One turn moves each row of this set onto another row. After a few examples, where does it send each row asked below?
fomid: -10	8	-10	-2	-6	-3	31	-13	-16	25	19	-27
fibil: 6	-8	23	12	16	-39	-12	-14	21	-13	14	17
viduz: 14	-4	0	34	19	-25	-24	-25	-2	0	44	-6
kuga: -13	-4	-9	35	1	-26	-21	-41	11	2	-2	2
gume: 1	-31	18	8	17	9	-19	-13	5	-17	-11	-6
lotef: -26	-8	34	1	4	12	-30	-16	-4	-9	37	-2
mov: -30	8	14	-1	6	-25	6	-6	8	16	-21	-21
Pogu: 8	-8	13	33	21	-34	-27	-21	10	2	30	-7
Rubup: -23	3	-25	-4	28	-3	13	-7	-14	28	-11	-4
pip: -20	12	-2	17	5	-12	20	-16	-3	-26	-5	-8
pur: 2	-37	18	-6	17	9	-16	-8	6	19	-9	-18
dano: 6	-33	-4	-9	18	24	-19	-16	-17	22	10	-14
Tun: -34	26	3	-22	5	2	-16	-4	-23	11	8	-5
mub: -13	8	9	-11	-3	-5	34	9	3	17	20	-22
Bas: -18	7	11	-12	-4	4	36	7	3	10	17	-11
lof: -21	10	-6	0	10	8	31	0	-2	-15	10	9
fupov: -9	-10	-21	17	2	-18	-15	-35	4	45	9	-7
kuzov: -27	28	-7	0	-4	-8	-9	-24	-30	-3	12	-20
Fupiz: 1	-13	13	-5	31	-36	-21	-6	14	31	9	14
sogu: -25	-22	23	11	25	13	-16	-9	12	-14	17	20
nat: -14	13	-6	3	11	0	33	3	-2	-19	17	4
Pobo: 7	-14	3	31	34	-30	-28	-16	10	19	21	-3
pup: 15	-14	-10	-8	26	-19	-3	-12	-4	36	37	13
sot: -29	22	24	-13	-1	-18	-3	6	0	10	3	-20
Bufas: 14	-2	2	-7	-3	-20	-9	-22	-14	18	57	-1
nuf: 0	-17	21	3	-1	13	-31	-23	-13	-22	9	-19
gor: -31	30	-4	-17	10	-5	-18	-3	-27	7	13	-8
riso: 16	-17	-1	26	30	-24	-15	-17	5	32	35	-6
Kuri: 0	-8	-27	25	-7	-11	-3	-43	-5	23	25	-5
lerer: -26	15	-19	-9	33	0	7	3	-10	-1	-1	15
nubi: -22	-30	32	-2	18	12	-9	0	19	23	22	1
pofa: -23	-22	9	-9	25	24	-21	-9	-10	27	35	9
vasat: -6	2	-6	28	-19	-21	-15	-44	2	5	21	-14
poge: 12	-25	4	0	-2	24	-7	-21	-20	-4	26	-21
bemu: -13	-22	15	1	7	27	1	-15	-5	2	53	2
safo: 13	-8	-4	23	21	-23	-24	-24	-8	24	48	-13
san: -32	18	27	-17	-8	-9	3	5	0	11	5	-19
zupov: 5	9	9	6	8	-27	-24	-25	-11	-20	39	13
Luvo: -33	14	-15	-11	25	6	5	0	-15	2	-2	15
sof: -6	-16	-9	30	2	-25	-3	-31	22	26	-5	-4

Pogu goes to -> viduz
Tun goes to -> Bas
lotef goes to -> bemu
And these:
kuga goes to -> vasat
Bufas goes to -> pup
gor goes to -> mub
pip goes to -> kuzov
gume goes to -> nuf

One turn moves each row of this set onto another row. After a few examples, where does it send each row asked below?
zotum: -1	0	-40	32	-14	20	-41	5	0	-6	1	-7	3	32	37	30	14	5	-14	10	-15	14	23	-13	1	-1	-29	17	-46	10	8	1	38	-33	-33	-24	-3	19	-30	11	-6	24	36
Goz: -14	-5	-45	-2	12	-17	-55	4	17	4	-8	15	-10	31	-5	-7	37	10	2	-6	3	-7	2	-15	-9	56	-19	-18	-31	26	3	-8	-8	-2	-20	28	-22	8	-28	-1	-12	22	34
Bibup: -6	-10	-26	39	-18	-17	-41	-11	5	-3	10	-6	37	9	45	-6	17	6	-24	24	21	41	17	21	-4	7	-20	3	-1	-24	-16	-15	16	1	-29	15	-14	-8	-47	-5	-1	-11	33
rafi: -9	-12	-33	-23	1	10	-32	-7	9	-4	30	6	-15	15	3	17	0	-15	-9	5	-2	42	17	5	-8	40	-29	15	-33	-4	14	-14	3	51	-11	11	-8	-32	-13	-11	-17	29	9
Vusem: -10	-41	-12	33	-6	35	3	6	3	-1	-2	-14	-4	38	4	-32	2	-4	-31	-4	24	10	-26	-7	15	10	-20	-54	-19	-8	-4	7	5	3	-19	17	6	2	-31	-31	-13	-10	0
Vil: 6	-18	-41	21	-5	-4	-29	6	-5	-12	10	4	25	4	33	14	24	10	-19	18	13	-1	17	18	-26	-10	-12	-9	-27	-6	7	20	5	-6	-45	24	-9	-20	-21	0	16	-11	54
zusad: -36	-1	-31	7	5	7	-42	15	6	5	15	17	-7	23	23	-11	2	-18	-25	6	10	37	-1	2	-2	-12	15	11	-57	-7	19	19	2	33	-34	1	-5	-19	-19	16	-24	7	49
kiro: 15	6	-27	13	-5	-4	-21	-9	22	18	3	12	16	22	2	10	2	10	-26	-31	24	16	-15	2	-14	32	-12	-5	-68	13	-7	-12	6	17	3	14	-10	-1	-19	-17	-51	2	-5
tolo: -8	14	-19	20	9	-16	-26	6	20	10	6	-2	0	41	16	18	26	5	12	36	-12	13	35	11	22	27	-11	-5	-46	23	24	1	-1	43	-1	19	1	-17	-39	12	-22	20	-5
soruv: 12	-30	-7	20	-12	11	-20	1	-14	-11	19	12	7	26	-4	29	10	16	7	9	14	-4	19	9	-7	21	-19	-4	-37	-11	21	25	-24	17	4	45	3	1	-23	-29	10	8	11
sosi: 9	-30	-29	6	-14	15	-58	13	24	19	9	-9	15	16	1	-3	38	22	-14	-23	-14	31	-5	-5	0	-3	-36	18	-37	-1	17	-4	33	-7	-29	-24	4	17	-16	-23	14	5	32
Nilud: -6	-29	1	44	-22	23	-18	4	5	-1	-6	-12	23	28	35	7	18	-23	0	29	11	-6	-19	-4	27	7	-11	-40	7	12	-6	-17	1	16	-27	23	-13	30	-38	6	-30	17	4
Rige: 6	-2	-25	32	-20	11	-51	18	-3	-21	-24	18	-12	-13	3	-20	-2	-3	12	-4	-13	34	15	-16	29	27	-63	12	-21	-3	3	22	10	11	-26	13	35	-7	-46	-9	-2	-4	23
fosig: -8	-26	-27	3	6	23	-9	6	-4	12	-34	12	12	-12	31	0	28	-15	-11	0	8	-4	-23	6	45	14	-27	-32	-25	21	6	-13	5	36	0	26	12	-22	-26	-8	10	14	34
bavub: 13	0	-41	54	-15	7	-34	6	32	-43	4	-7	-1	40	23	2	18	-18	-10	18	-21	17	23	-3	9	26	-60	-9	-28	23	18	10	14	1	-45	2	11	6	-11	6	-30	11	18
komev: 1	-25	-40	4	14	21	-12	-5	-14	-7	-4	1	6	31	24	-2	-6	-22	-7	15	-5	1	-32	-10	29	10	-7	-33	-43	21	-19	10	45	41	-15	-6	15	-24	-40	19	-25	7	11
mes: 19	-13	1	47	0	23	-25	14	9	-23	-18	-4	-19	8	13	10	16	-4	-2	-16	-6	25	-7	8	22	17	-34	17	-48	16	1	55	-2	13	-6	9	27	1	-33	19	-9	16	33
Sab: 21	5	-25	28	-27	-5	-33	11	18	-36	-3	11	-12	49	32	4	30	-21	4	-7	-9	31	1	3	24	1	-56	-13	-20	-1	-2	-19	5	15	-17	-1	14	4	-16	-39	-9	-23	-3
bok: -17	9	-45	8	-9	24	-28	6	-6	-26	17	-10	8	16	11	13	32	20	9	-11	3	-3	21	-4	4	28	-31	-3	-29	-2	-20	-31	22	8	-2	30	-36	6	-54	-5	-41	-1	-14
buse: -10	-32	-28	-12	-34	27	-16	3	-1	-3	-13	4	19	24	-11	-11	-12	-29	-16	17	4	-5	-15	-8	-2	14	-21	-38	3	9	25	-2	23	14	-45	24	-2	5	-11	-3	-21	2	38
Lored: -11	-11	-17	29	-3	21	-56	16	6	-1	-11	2	-18	36	17	5	38	3	-4	-23	15	28	-8	-18	16	-5	-15	11	-55	15	2	18	-7	-16	3	-22	-16	9	-7	18	8	1	25
niti: 19	-23	-39	4	24	12	-51	24	14	9	3	17	21	19	-7	16	7	9	-8	-11	-9	-17	-12	-4	-25	25	-11	4	-53	12	4	14	10	26	-23	23	-13	30	-44	-4	-33	21	11
Zil: 14	-11	0	19	-30	17	-21	0	37	-21	7	-19	-18	35	-1	8	48	-7	-20	-15	-19	40	0	22	2	17	-43	-7	-39	13	28	1	17	16	-36	5	5	6	-2	-25	-14	-1	34
deku: -21	19	-36	25	-21	34	-44	4	-9	2	-14	2	0	-9	-5	-18	25	20	-2	-14	-2	23	27	-14	12	-8	-51	12	-32	11	20	8	8	-21	-27	-10	-16	-3	-22	3	-10	-13	20
digog: 5	-16	0	-5	-5	-15	-23	-5	13	-5	21	8	11	43	8	11	13	1	14	31	2	14	1	-11	-5	43	-15	4	-8	-31	-8	34	0	10	-10	3	5	0	-47	-1	-28	-8	-16
vof: 16	-5	15	12	-33	11	-43	3	-3	-27	-12	9	-8	15	-1	17	15	-13	18	0	-17	42	-11	-4	26	6	-27	27	-40	-3	-8	12	35	40	-20	-3	16	17	-55	-4	-15	-1	26
Bimon: -11	-46	-7	34	-10	36	4	9	7	2	-10	-8	-5	39	0	-29	6	-4	-35	1	22	20	-21	2	19	13	-16	-50	-20	-7	-6	17	1	2	-14	10	5	6	-29	-25	-18	-14	0
Voreb: 4	-27	-47	8	9	21	-8	-4	-14	-7	2	7	4	28	24	2	-5	-17	-14	15	-11	9	-25	-5	27	10	-8	-33	-41	27	-24	10	39	42	-19	-13	16	-19	-32	22	-27	16	14
lamit: -4	9	-39	8	24	-7	-5	-5	13	-24	16	7	1	13	4	-4	38	18	-19	2	-12	16	18	-22	10	15	-35	-14	-44	-19	-9	6	-20	47	-2	18	14	-12	-32	-25	-1	14	-13
rusep: 5	-26	-16	24	-2	-13	-43	5	3	-2	24	-10	36	52	20	0	26	18	-21	10	15	33	-13	15	-10	3	7	-5	-35	-18	-6	21	27	5	-33	1	-4	-26	-36	-7	4	-32	27
raso: -23	-24	-20	19	-4	30	-10	-2	-7	4	-3	-25	20	4	-8	-19	29	2	-21	10	-3	36	-3	-11	36	30	-24	-17	-25	25	-11	-28	43	46	-40	10	15	-13	-52	-11	-5	28	21
tiv: -15	-1	-42	5	1	-6	-26	23	-1	2	-11	0	-23	5	30	12	14	1	1	-6	23	-7	15	-7	-4	35	-15	6	-26	-8	-14	-21	-2	-22	3	27	5	19	-58	-13	-23	32	13
Gavi: -10	-36	-30	-7	-35	28	-17	11	-5	-8	-16	8	24	21	-21	-11	-5	-22	-15	24	8	-3	-10	-13	2	16	-21	-32	4	11	24	6	13	9	-48	21	5	4	-10	-4	-21	2	32
Nal: -36	-3	-25	33	3	13	-43	10	-3	-9	37	2	19	1	14	-28	25	8	-17	-9	9	42	0	-6	16	-28	0	9	-42	-28	-2	-7	-4	43	-22	6	6	-12	-36	-18	-23	-2	17
ropuz: -4	-31	-4	40	-35	25	-20	5	-6	-5	-5	-8	17	24	32	9	15	-21	2	32	10	4	-12	-2	26	1	-8	-38	7	12	-16	-16	-3	20	-29	18	-11	34	-37	3	-29	17	3
Nes: -24	-23	-19	24	2	31	-18	-7	-8	7	-4	-29	14	-4	1	-25	16	-4	-21	10	0	34	-10	-15	34	34	-25	-22	-22	19	-9	-27	40	46	-39	16	9	-12	-56	-4	-8	31	21
mabuf: 0	4	-24	25	-29	6	-63	-21	12	-7	-1	14	21	9	4	-4	15	0	1	1	7	35	-8	-26	15	-19	-27	27	-49	4	-5	-7	22	12	-16	-34	-15	33	-23	6	-28	-1	13
Fef: 7	2	-19	22	-20	-10	-18	6	5	9	3	-7	-4	8	-4	-2	-10	8	-23	21	5	38	37	0	-26	37	-32	-4	-6	-16	5	12	-5	28	-22	39	-9	26	-47	6	0	14	2
Nerez: -17	12	-20	-2	-17	19	-40	-13	-4	18	1	-4	26	43	-8	-4	6	29	-14	-28	-13	17	1	6	10	39	-20	7	-29	-10	-12	0	16	8	8	33	-5	1	-59	-29	-42	7	9
safa: -9	-30	-33	2	4	21	-6	13	0	14	-33	22	8	-5	37	0	30	-13	-11	7	8	4	-15	12	52	21	-31	-30	-24	21	3	-14	5	32	-1	15	12	-23	-26	-11	9	13	30
nev: 13	13	-42	28	-4	8	-37	-3	6	9	-18	9	25	42	40	-2	19	14	-16	-18	-5	24	1	9	23	-19	-53	18	-18	2	-8	3	9	-18	2	-23	0	12	-34	-19	4	-6	12
Vikup: -49	17	-31	24	13	2	-41	18	4	-2	2	14	22	11	33	-20	37	-8	4	16	5	11	18	4	26	-20	-6	15	-17	-2	14	7	-20	19	-21	13	-2	-18	-38	14	-20	2	36

vof goes to -> Zil
fosig goes to -> Nilud
And these:
Vil goes to -> Vikup
tiv goes to -> bok
rafi goes to -> soruv
deku goes to -> nev
ropuz goes to -> raso

